Named moves (each a turn or a mirror), then the moves between two rows, first move first; the first pair answered:
move Vok:
-0.535,0.546,0.941,-1.119,1.210,0.121,1.576,-0.021,0.753,-0.465,0.530,-0.069,-0.264,-1.401,0.259,-1.380,0.403,0.717,1.466,0.237,-1.726,0.605,-0.578,1.076,-0.356,-1.646,0.902,0.189,0.646,0.709,0.413,-0.645  ->  -0.746,2.126,1.351,-1.104,1.002,-0.415,0.843,0.426,0.363,-0.861,-0.204,-0.163,0.737,-0.532,-0.487,-0.874,0.219,0.400,0.144,0.743,-1.240,0.397,-1.048,0.729,-0.393,-1.665,-0.445,-0.612,1.234,0.789,0.427,-1.037
2.941,3.816,2.068,-0.513,1.710,1.380,0.714,-3.188,3.321,3.230,-1.226,1.818,2.231,0.346,-0.642,-0.542,-0.598,-1.070,-2.056,-0.452,-0.219,0.587,0.417,-2.281,-1.075,2.753,0.723,2.848,-1.411,-0.757,-2.487,-4.274  ->  3.147,2.302,1.409,-0.726,1.663,2.265,1.189,-3.150,3.905,3.351,-1.031,1.608,1.552,-0.427,-0.714,-1.042,-0.389,-0.727,-1.050,-0.733,-0.411,0.190,1.041,-2.072,-1.242,3.231,1.427,3.399,-1.721,-1.112,-2.956,-4.337
-0.958,1.643,1.202,0.841,0.168,-3.934,-1.573,2.588,0.073,-1.509,1.871,1.647,-0.732,-1.326,0.296,-0.593,1.727,0.798,-0.046,-1.041,-0.091,-0.909,1.133,-0.136,0.453,-0.670,-1.906,-1.801,-0.766,1.356,3.588,1.414  ->  -0.693,0.066,0.736,0.422,0.058,-3.382,-1.203,2.229,0.567,-1.299,2.539,1.598,-1.852,-2.121,0.876,-1.110,1.875,1.174,1.005,-1.333,-0.873,-0.901,1.925,0.281,0.072,-0.434,-0.386,-0.502,-1.424,0.985,3.229,1.778
move bedo:
-1.711,0.448,-1.222,0.897,0.059,-1.624,-0.661,1.408,-1.508,-0.779,0.921,-1.095,0.290,0.431,-0.457,0.275,0.678,1.198,0.996,0.729,-0.156,-0.624,0.249,0.673,0.050,-0.563,-0.203,-0.943,0.223,0.359,1.776,1.598  ->  -0.504,0.309,-1.097,0.618,-0.638,0.143,-1.574,-0.382,-1.969,-0.085,1.081,-0.795,0.176,1.590,0.136,0.986,0.206,1.095,-0.247,-0.640,2.209,-0.279,0.151,0.175,0.344,0.731,0.457,-1.739,-0.667,0.458,-0.017,-0.298
-0.899,0.415,0.449,0.955,-1.655,-3.949,-0.672,2.536,-2.449,-0.463,-0.532,-1.577,0.886,-1.047,-0.522,-0.430,-0.138,1.330,0.937,2.237,-0.983,-0.938,-0.818,-1.064,0.614,-1.837,-1.593,0.416,1.703,-0.971,1.334,2.623  ->  1.425,0.953,0.235,0.294,-3.250,0.104,-2.157,-0.721,-2.799,1.341,0.218,-0.994,0.758,1.862,0.497,0.875,-1.453,1.109,-1.359,-0.099,3.556,-0.409,-1.131,-1.585,0.247,0.816,-0.043,-1.532,0.055,-0.566,-2.077,-1.373
-0.080,2.010,1.068,-0.817,-2.029,2.481,-0.776,0.033,0.258,-0.324,-0.552,0.051,1.860,2.288,0.600,0.451,-1.381,-0.304,0.172,-1.190,2.503,0.078,-2.484,-1.027,-0.507,2.342,0.077,-1.053,-0.418,-1.749,-1.756,-1.853  ->  -2.209,1.590,1.075,-0.669,-0.387,-1.292,0.622,3.589,0.702,-2.436,-0.559,0.075,1.704,-0.422,-0.797,-0.667,-0.410,-0.271,2.299,1.187,-1.913,-0.465,-2.003,-0.503,-0.382,-0.163,-1.472,0.982,1.466,-1.819,1.129,1.579
-1.739,-1.105,-2.908,-0.547,-2.262,-2.574,-1.540,3.183,-4.620,-0.858,0.289,-2.221,-1.749,1.212,0.165,1.513,0.805,3.175,1.647,1.193,1.858,-0.769,-0.803,0.362,2.232,-1.728,-0.752,-3.988,0.338,0.515,1.102,1.485  ->  -1.256,-0.879,-2.901,-0.777,-2.749,-1.193,-1.895,2.228,-4.548,0.056,0.546,-2.147,-2.129,2.222,0.618,2.245,0.258,2.732,0.626,0.343,3.424,-0.393,-1.276,-0.098,2.190,-0.973,-0.148,-4.379,-0.070,0.513,-0.093,0.228
move mutov:
-2.031,0.083,-2.243,1.175,-2.421,-0.647,-0.120,1.232,-0.451,-0.270,1.990,-1.386,-3.083,-2.146,1.239,0.063,1.899,4.395,0.965,1.199,-1.721,-3.076,1.129,1.207,0.458,-0.504,0.899,2.232,0.722,-0.502,-0.782,3.810  ->  -1.804,0.902,-0.793,1.285,-1.218,-1.215,0.523,1.529,0.840,-0.758,0.933,-1.200,-1.970,-2.721,0.832,-0.744,1.921,3.185,0.726,1.740,-3.281,-3.138,1.090,0.704,0.275,-0.503,0.179,3.623,1.120,-0.748,-0.166,4.113
1.463,0.950,-0.702,0.000,-1.918,2.739,-1.306,-0.480,0.463,1.610,-0.607,0.251,1.438,0.723,-0.030,0.409,-0.348,-0.420,-0.537,-1.770,1.026,0.859,-0.206,-0.144,0.758,1.458,-0.585,-0.319,-0.067,-0.613,-1.227,-1.931  ->  0.865,0.096,-1.923,0.047,-2.279,1.868,-1.588,0.236,-1.028,1.384,-0.274,-0.231,0.490,0.801,-0.042,0.550,-0.021,0.489,0.281,-1.966,1.617,0.650,-0.350,0.130,0.755,1.124,-0.664,-1.175,-0.373,-0.442,-1.050,-1.347
0.691,-0.002,-2.440,0.003,-2.575,0.519,-2.376,-0.905,-2.732,0.764,0.869,-0.825,-1.135,2.334,1.615,1.936,1.111,0.766,-1.049,-0.769,3.752,-0.390,-0.611,-0.042,0.382,0.123,-0.368,-3.533,-0.215,0.667,-0.923,-1.103  ->  -0.239,-0.129,-3.101,0.381,-2.085,-2.103,-2.016,1.071,-3.670,-0.450,1.291,-1.159,-1.273,2.099,0.809,1.850,1.609,1.146,0.318,0.491,2.179,-0.744,-0.267,0.404,0.859,-1.338,-1.611,-3.717,0.669,0.974,0.829,0.679
Now pairs of rows:
(two moves a pair)
0.791,0.538,0.946,-0.752,-0.312,3.280,0.455,-1.556,0.857,1.653,-1.752,0.679,0.453,-0.163,-0.710,0.629,0.440,-0.748,-0.545,-1.455,1.779,0.184,-0.001,-0.611,-0.094,2.442,0.419,0.520,-0.285,-0.044,-1.300,-1.470  ->  -0.490,-1.074,-1.495,-0.791,-2.186,1.927,-0.503,-0.132,-2.153,1.035,-0.375,-0.505,-1.853,0.096,0.079,1.419,1.596,1.466,1.126,-1.458,2.484,-0.468,0.484,-0.077,0.942,1.007,0.207,-1.221,-0.395,0.469,-0.685,-0.188	mutov mutov
-0.736,-2.450,-2.803,-1.829,-2.015,3.025,-1.294,-1.533,-0.127,1.172,-0.520,0.112,-2.045,0.888,1.134,1.355,0.242,0.926,1.246,-1.021,1.682,0.432,2.209,1.216,2.596,2.260,1.304,-0.642,-2.129,-0.483,-3.393,-1.097  ->  -2.395,-1.494,-0.865,-1.623,1.124,-1.608,1.156,1.963,1.593,-1.140,-1.652,0.520,-0.239,-2.617,-0.651,-0.492,1.028,-0.064,3.428,1.795,-4.194,0.241,2.827,1.613,1.847,0.103,-0.544,2.532,0.083,-0.816,0.109,2.149	bedo mutov
0.816,-1.450,1.447,-1.470,-0.409,-0.211,1.400,0.242,-1.693,0.400,1.326,2.041,-0.333,3.144,3.079,-2.342,-0.138,0.292,-4.069,-0.258,2.097,1.712,-0.003,0.406,-1.728,-1.825,0.476,0.107,-1.828,-1.419,-0.159,-1.065  ->  0.083,-1.185,2.297,-1.247,0.885,-1.970,2.496,1.914,-0.845,-0.634,0.939,2.596,0.177,1.485,1.909,-3.454,0.230,-0.675,-3.038,0.980,-0.508,1.622,0.495,0.605,-2.080,-2.840,-0.149,1.711,-0.583,-1.951,1.199,0.274	bedo mutov
0.484,2.401,0.611,-0.108,-0.251,-0.713,0.555,-2.998,0.556,0.435,-1.465,-0.458,3.082,-1.069,0.550,1.089,-0.488,-2.196,-4.608,1.255,3.256,1.563,-1.230,-1.756,1.573,2.559,-2.589,0.955,0.146,0.366,-0.162,0.598  ->  -1.489,1.128,-0.488,0.137,0.515,-3.586,1.448,-0.143,-0.091,-1.070,-0.822,-1.136,2.312,-2.909,-0.030,0.496,0.233,-1.363,-2.059,2.897,0.266,0.910,-0.715,-1.005,1.721,0.396,-3.279,1.907,1.146,0.704,2.446,3.600	mutov bedo
2.087,-1.114,-0.709,-0.617,2.010,3.578,-0.590,-2.945,1.703,0.269,0.206,0.617,-1.611,-1.220,-0.297,-0.674,-2.763,-0.040,-1.269,-0.103,0.497,0.002,0.619,-0.790,-0.449,3.293,1.867,2.294,-0.832,0.609,-1.907,-2.228  ->  -0.177,-2.463,-2.011,-0.208,2.521,-0.716,0.172,0.517,0.337,-2.107,0.817,-0.367,-3.228,-3.235,-0.828,-0.914,-1.241,1.342,1.742,1.902,-3.070,-1.047,1.438,0.420,0.233,0.168,0.543,2.377,0.612,0.772,1.215,1.817	mutov bedo
-0.130,2.354,0.223,-1.894,3.756,-1.300,2.048,2.108,6.644,-2.068,-1.618,1.929,6.151,-3.781,-2.794,-0.499,0.704,-3.641,-1.148,3.990,-1.562,-0.248,2.791,1.164,0.240,2.832,-3.157,-0.153,3.116,-2.725,-1.293,0.571  ->  1.249,0.246,-0.439,-3.118,2.793,2.966,2.114,-1.087,8.055,0.210,-0.980,2.785,4.799,-3.744,-1.534,-0.652,0.124,-3.701,-0.751,2.206,0.386,0.328,3.484,1.458,0.103,5.103,-0.659,0.390,0.823,-3.169,-4.052,-1.741	mutov Vok
